In the data rows, zero lies at 4.5, halfway between 4 and 5.
Some points, one per row:
"4 4 3 4 4 3 5 4 4 3 3 6 4 3 4 4 5 4 7 4 3 4 4"
"3 4 4 3 3 5 8 6 3 3 3 3 3 4 5 5 3 5 5 6 3 4 9"
"7 5 7 7 9 3 3 3 5 3 3 3 8 3 7 3 3 3 3 3 6 3 5"
"5 6 5 6 8 3 3 3 5 3 3 3 8 3 7 3 3 3 3 3 4 6 6"
"3 3 3 5 3 3 4 3 6 5 3 3 3 3 5 3 6 5 3 3 3 7 3"
"7 6 5 5 7 4 4 5 4 3 3 3 7 4 8 4 3 5 4 4 4 5 6"
"8 7 3 3 9 6 6 5 4 3 3 3 7 3 5 9 3 3 3 8 3 3 8"
"6 9 5 5 9 7 3 3 8 6 4 3 6 3 7 6 3 3 3 9 6 4 4"
"3 3 4 4 3 4 3 4 4 7 4 4 4 7 4 3 5 6 3 3 5 3 3"
"3 3 3 3 3 3 3 7 3 3 3 9 3 9 3 3 9 8 9 3 3 6 3"
"4 4 3 3 4 4 6 4 3 3 4 4 5 3 5 5 4 4 5 4 3 7 5"
"3 3 4 5 3 3 4 4 3 3 3 4 3 7 3 3 5 6 4 3 5 7 3"
"4 3 4 3 3 4 5 4 4 6 3 5 3 5 4 4 8 8 6 4 3 7 3"
"7 4 3 4 5 3 4 3 4 3 3 7 4 3 3 6 6 3 8 3 5 3 3"
"3 3 4 8 5 3 4 3 4 6 4 3 8 4 5 3 4 4 3 3 6 8 4"
"4 7 3 3 3 5 3 4 9 7 4 9 3 4 3 6 9 7 6 5 4 4 3"
"6 5 3 4 6 4 6 4 5 4 4 5 4 3 3 7 4 4 5 5 4 4 4"
"4 4 6 3 5 6 5 5 4 3 5 3 3 5 5 4 3 3 3 6 5 3 6"
"5 3 9 9 6 3 3 3 3 5 9 3 9 4 8 3 3 3 3 3 9 4 7"
"3 3 5 3 3 4 9 7 3 3 4 3 3 5 4 4 4 7 5 5 3 4 8"
"4 3 4 4 5 3 5 4 3 6 4 4 5 5 4 4 7 7 5 3 5 6 3"
"3 3 7 4 3 3 4 3 3 6 5 4 4 4 7 3 4 5 3 3 3 5 4"
"4 6 5 7 5 3 3 3 7 5 4 3 5 4 5 3 3 3 3 3 5 4 4"
"5 3 3 3 4 3 8 3 3 3 3 6 7 3 3 7 7 4 7 5 3 6 5"
"9 8 3 4 8 3 5 3 7 3 3 5 5 3 3 9 3 3 7 4 3 5 3"
"3 5 5 5 3 4 3 3 5 6 3 3 3 7 3 3 3 4 3 3 5 4 3"
"4 3 4 3 3 9 9 9 3 3 6 6 3 3 4 7 4 6 5 9 3 3 9"
"4 4 7 7 4 3 3 5 4 5 7 3 6 5 6 3 4 3 3 3 7 5 6"
"8 7 3 4 7 3 3 3 6 4 3 3 5 3 3 7 3 3 6 6 4 3 3"
"4 3 6 3 4 6 4 7 3 4 8 4 4 4 4 3 4 3 4 5 6 3 5"
"6 8 4 7 5 3 3 3 6 3 3 3 6 3 5 3 3 3 3 3 5 4 5"
"3 3 6 7 3 3 3 3 3 3 5 3 7 5 3 3 3 3 6 3 6 6 5"
"3 3 4 3 3 3 3 3 3 3 3 3 3 5 4 3 3 4 4 4 3 3 3"
"3 4 5 6 3 3 3 3 5 6 3 3 7 3 7 3 3 4 3 4 3 7 4"
"3 5 3 3 5 9 3 9 6 4 7 7 3 4 3 4 4 6 4 9 3 3 3"
"3 3 6 3 3 4 4 5 3 6 6 5 3 8 4 3 5 8 3 3 3 3 4"
"4 4 6 3 4 5 6 5 4 5 4 4 6 3 7 4 3 5 3 5 3 6 6"
Here are 16 more points, each followed by its number:
"3 3 3 3 3 8 3 9 3 8 9 9 3 7 3 3 9 7 5 4 6 3 3" 0
"3 3 7 4 3 4 3 6 3 3 6 3 3 7 5 3 3 3 3 3 5 3 3" 1
"6 5 4 3 5 7 8 8 3 3 4 4 3 3 7 9 3 4 4 9 3 3 8" 2
"4 7 3 3 4 3 6 4 4 3 3 3 5 3 6 5 3 4 4 4 3 7 4" 3
"5 3 8 6 4 3 5 3 3 3 5 3 9 3 8 3 3 3 3 3 4 7 8" 4
"5 6 6 8 5 5 3 4 5 5 5 4 8 3 6 5 3 3 4 5 6 6 4" 5
"3 3 3 4 3 4 5 4 3 5 3 7 3 4 4 3 7 6 6 4 3 4 4" 6
"3 3 5 4 3 4 3 4 4 5 6 3 4 7 4 3 4 4 4 3 6 4 3" 7
"3 3 6 5 3 4 4 4 3 7 6 3 5 6 6 3 4 5 3 3 4 6 4" 8
"3 5 4 6 4 4 4 3 5 6 4 4 4 4 5 4 3 3 3 5 5 5 4" 9
"3 4 5 6 3 3 3 3 3 4 3 3 6 4 4 3 4 3 3 3 4 6 4" 10
"3 5 4 4 3 3 4 5 3 3 4 3 4 6 4 3 3 5 3 3 3 4 4" 11
"3 3 3 3 3 3 4 4 3 3 3 4 3 6 3 3 4 5 6 3 3 5 3" 12
"3 7 5 6 3 3 4 3 8 5 4 3 4 7 5 3 3 4 3 3 5 4 4" 13
"3 3 5 3 3 3 4 4 3 4 4 3 4 6 4 3 3 5 3 4 3 4 4" 14
"3 3 7 6 3 3 3 3 3 7 6 3 3 7 4 3 3 3 3 3 7 3 3" 15
Which three of these numbered points are nearest to each point below, looking only along the 8 directions in which the first points spread most? Their numbers follow each, nearest first.
"3 3 3 5 3 3 4 3 3 3 3 5 3 7 3 3 5 6 7 3 3 6 3" > 12 6 11
"7 8 4 9 6 3 4 3 7 6 3 3 9 3 7 5 3 3 4 3 6 9 3" > 5 9 10
"3 3 5 5 3 3 3 4 3 4 5 3 4 6 3 3 5 3 4 3 6 4 3" > 7 1 15
"9 6 3 8 9 3 3 3 5 5 3 4 8 3 3 6 3 3 6 3 8 5 3" > 5 9 10
"3 6 3 3 3 4 9 3 6 3 3 3 3 3 5 7 5 8 4 7 3 6 5" > 3 6 9
"7 4 6 5 9 6 3 6 3 4 9 3 7 4 6 5 3 3 3 6 8 3 7" > 5 4 9
"7 9 4 9 9 3 3 3 7 4 3 3 6 3 4 5 3 3 3 3 6 5 4" > 5 13 9
"3 5 5 6 4 4 3 3 6 5 5 3 4 5 4 3 3 3 3 3 6 4 3" > 13 9 7
"6 3 3 3 5 9 8 8 3 3 6 4 3 3 3 8 3 3 4 8 3 3 8" > 2 3 14
"3 3 3 3 3 9 5 9 3 4 7 8 3 5 3 4 6 8 5 8 3 3 4" > 0 6 2
"3 5 3 4 4 7 3 8 4 6 7 7 3 6 4 3 7 6 4 5 5 4 3" > 0 6 7
"3 4 3 3 3 5 6 6 3 3 3 4 3 7 3 3 3 7 5 4 3 4 3" > 12 11 14
"6 5 3 3 5 4 5 4 6 3 3 5 5 3 3 7 4 3 5 6 3 3 4" > 3 9 6
"3 3 3 3 3 5 6 4 3 7 3 9 3 4 3 4 9 8 8 5 3 3 3" > 6 0 12
"5 5 4 3 5 6 8 6 3 3 3 4 3 3 7 8 3 4 4 9 3 4 7" > 2 3 9
"3 4 4 6 3 4 3 3 7 6 4 3 3 7 4 3 4 5 3 3 4 3 3" > 13 7 9
"3 3 7 3 3 5 3 3 6 9 7 3 3 9 8 3 5 8 3 5 3 3 3" > 8 7 15
"3 7 3 3 5 6 3 9 6 3 3 3 3 6 3 3 3 3 4 5 3 3 3" > 11 13 14
"3 3 7 4 3 6 3 7 3 4 8 3 3 9 5 3 3 3 3 3 6 3 3" > 1 7 15
"3 3 3 4 3 3 6 3 3 3 3 4 4 4 3 3 4 5 4 3 3 8 3" > 12 10 6
"3 5 7 4 4 5 3 7 5 3 7 3 3 6 5 3 3 3 3 4 4 3 5" > 1 7 11
"3 3 6 6 3 3 4 3 3 4 3 3 5 4 6 3 3 3 3 3 4 5 3" > 10 9 14
"5 7 5 7 5 3 3 3 5 4 4 3 6 4 5 3 3 3 3 3 6 4 4" > 13 5 9
"5 3 6 3 6 9 7 8 3 3 7 4 3 3 5 6 3 3 4 8 3 3 9" > 2 3 14
"3 3 9 3 3 3 9 3 3 3 6 3 8 3 9 3 3 4 3 6 3 8 9" > 4 8 3
"3 4 5 7 3 3 3 4 6 6 5 3 3 8 3 3 3 3 3 3 8 3 3" > 15 7 13
"3 3 4 4 4 5 3 5 4 5 7 6 4 6 3 3 5 3 4 5 7 4 3" > 7 1 9
"4 6 4 3 5 6 4 5 4 4 5 4 3 3 4 5 3 3 3 6 5 3 5" > 9 11 14
"5 5 3 3 3 3 4 4 3 3 3 3 3 5 3 4 3 4 4 3 3 4 4" > 11 12 14
Here are 16 other points, each followed by its number:
"6 4 5 6 5 5 5 4 3 5 6 6 8 4 4 5 6 5 4 4 6 7 6" 0
"5 4 3 3 7 7 3 6 5 6 5 6 3 3 3 6 4 3 4 7 6 3 3" 1
"3 3 4 3 3 3 9 5 3 3 4 3 3 7 3 3 6 8 6 3 3 5 7" 2
"5 5 4 4 5 3 4 3 4 3 4 4 4 3 5 4 3 4 4 5 4 3 4" 3
"3 3 5 3 3 4 9 8 3 3 4 3 3 5 4 3 4 7 5 5 3 3 8" 4
"3 9 3 5 3 3 3 3 9 4 3 3 3 3 3 4 5 6 6 5 3 6 3" 5
"3 3 9 3 3 9 3 9 3 4 8 3 3 9 7 3 3 7 3 5 3 3 5" 6
"4 4 7 4 5 5 3 7 3 4 7 3 4 8 6 3 3 3 3 3 5 3 4" 7
"5 6 4 6 6 5 3 3 7 7 3 3 4 7 4 4 4 4 3 6 6 4 3" 8
"3 3 3 4 3 3 5 5 3 3 3 6 3 9 3 3 8 8 9 3 3 7 3" 9
"3 3 3 3 3 8 3 6 4 7 7 7 3 7 3 4 7 7 4 4 5 3 3" 10
"3 3 3 3 3 3 6 3 5 3 3 4 3 6 3 4 7 8 7 3 3 7 3" 11
"3 3 5 6 3 3 3 3 3 7 5 3 3 8 6 3 5 5 3 3 5 5 3" 12
"3 5 3 3 3 3 3 6 4 3 3 3 3 6 3 3 3 6 3 3 3 3 3" 13
"8 7 3 3 9 8 6 9 4 3 3 5 3 3 3 9 3 3 5 9 3 3 9" 14
"3 5 4 4 4 3 3 3 6 8 4 8 4 3 5 4 8 6 7 4 4 4 4" 15
The same question for these:
"3 3 3 3 3 6 3 6 5 5 4 8 3 7 3 3 7 6 6 3 5 3 3" > 10 15 9
"9 3 4 8 8 3 9 3 3 3 3 3 9 3 6 9 3 3 6 3 3 9 9" > 0 3 2
"3 3 9 5 3 3 9 3 3 5 5 3 9 3 7 3 8 6 4 3 3 9 8" > 0 2 12
"3 3 5 5 3 3 3 3 3 6 3 5 5 6 5 3 5 5 3 3 4 5 3" > 12 13 3
"3 3 6 4 3 3 7 3 3 4 7 5 7 3 4 4 5 3 5 3 5 4 8" > 0 3 2
"9 9 3 3 9 9 3 8 9 3 3 4 3 3 4 7 3 3 5 9 4 3 4" > 14 1 8
"3 3 7 3 3 4 8 6 3 3 5 3 3 6 7 3 4 6 3 4 3 4 8" > 4 2 7
"3 4 5 3 4 5 5 8 3 3 6 3 4 5 6 4 3 3 4 5 3 5 8" > 4 7 3
"3 6 3 6 3 3 5 3 8 6 3 3 3 4 3 5 6 6 4 3 4 9 3" > 5 15 11
"6 3 5 9 7 3 3 3 3 7 5 3 9 4 4 3 3 3 3 3 9 6 3" > 0 3 8
"6 5 3 5 6 4 5 5 4 4 3 5 5 4 4 6 3 3 6 4 4 4 4" > 3 1 0
"3 3 4 4 3 5 6 7 4 4 4 9 4 7 4 3 9 8 9 3 4 4 3" > 9 11 10
"4 5 5 4 5 3 3 3 5 3 3 3 3 3 7 4 3 3 3 4 3 4 6" > 3 8 13
"6 3 4 3 3 3 9 3 3 4 4 5 8 3 3 6 6 4 5 4 4 7 8" > 0 2 3
"3 4 3 4 3 3 3 3 6 9 3 9 3 4 3 4 9 7 9 3 5 5 3" > 15 11 9
"5 5 4 5 5 3 3 3 4 3 3 3 5 4 6 4 3 3 3 4 4 3 4" > 3 8 13
"4 4 3 5 5 5 3 3 6 8 3 7 4 3 3 4 7 4 5 3 7 4 3" > 15 8 5
"3 3 5 3 3 3 7 4 3 3 6 6 3 9 3 3 7 9 5 3 3 4 6" > 2 9 11
"3 3 7 3 3 5 5 6 3 3 5 3 3 5 8 3 3 5 3 6 3 3 7" > 4 7 6
"3 3 5 8 4 3 4 3 3 6 4 3 9 3 7 3 4 3 3 3 5 9 3" > 0 12 3
"4 5 3 6 6 5 3 3 6 7 4 4 5 4 4 5 3 3 4 4 7 3 3" > 8 3 1
"3 4 4 4 3 8 5 7 4 5 6 7 3 5 3 3 5 7 4 7 4 3 4" > 10 1 6
"3 3 3 3 3 6 3 5 4 7 6 9 3 4 3 4 8 7 6 5 5 3 3" > 10 15 1
"5 6 3 5 3 3 5 3 7 6 3 9 4 3 3 7 9 8 9 3 4 6 3" > 15 11 9
"6 5 3 3 7 7 3 7 6 5 5 6 3 3 3 5 3 3 4 7 6 3 3" > 1 8 3
"3 3 5 4 3 4 4 6 3 5 6 8 3 8 4 3 6 8 6 3 5 3 3" > 10 9 12
"3 3 4 3 3 4 3 4 3 4 4 3 3 6 3 3 3 6 3 4 3 3 3" > 13 12 3
"4 7 3 5 3 3 3 3 6 3 3 3 3 4 4 5 4 5 4 4 3 6 3" > 5 3 13
"3 5 3 3 3 4 3 3 6 4 3 5 3 6 4 3 4 7 3 3 3 4 3" > 13 5 12
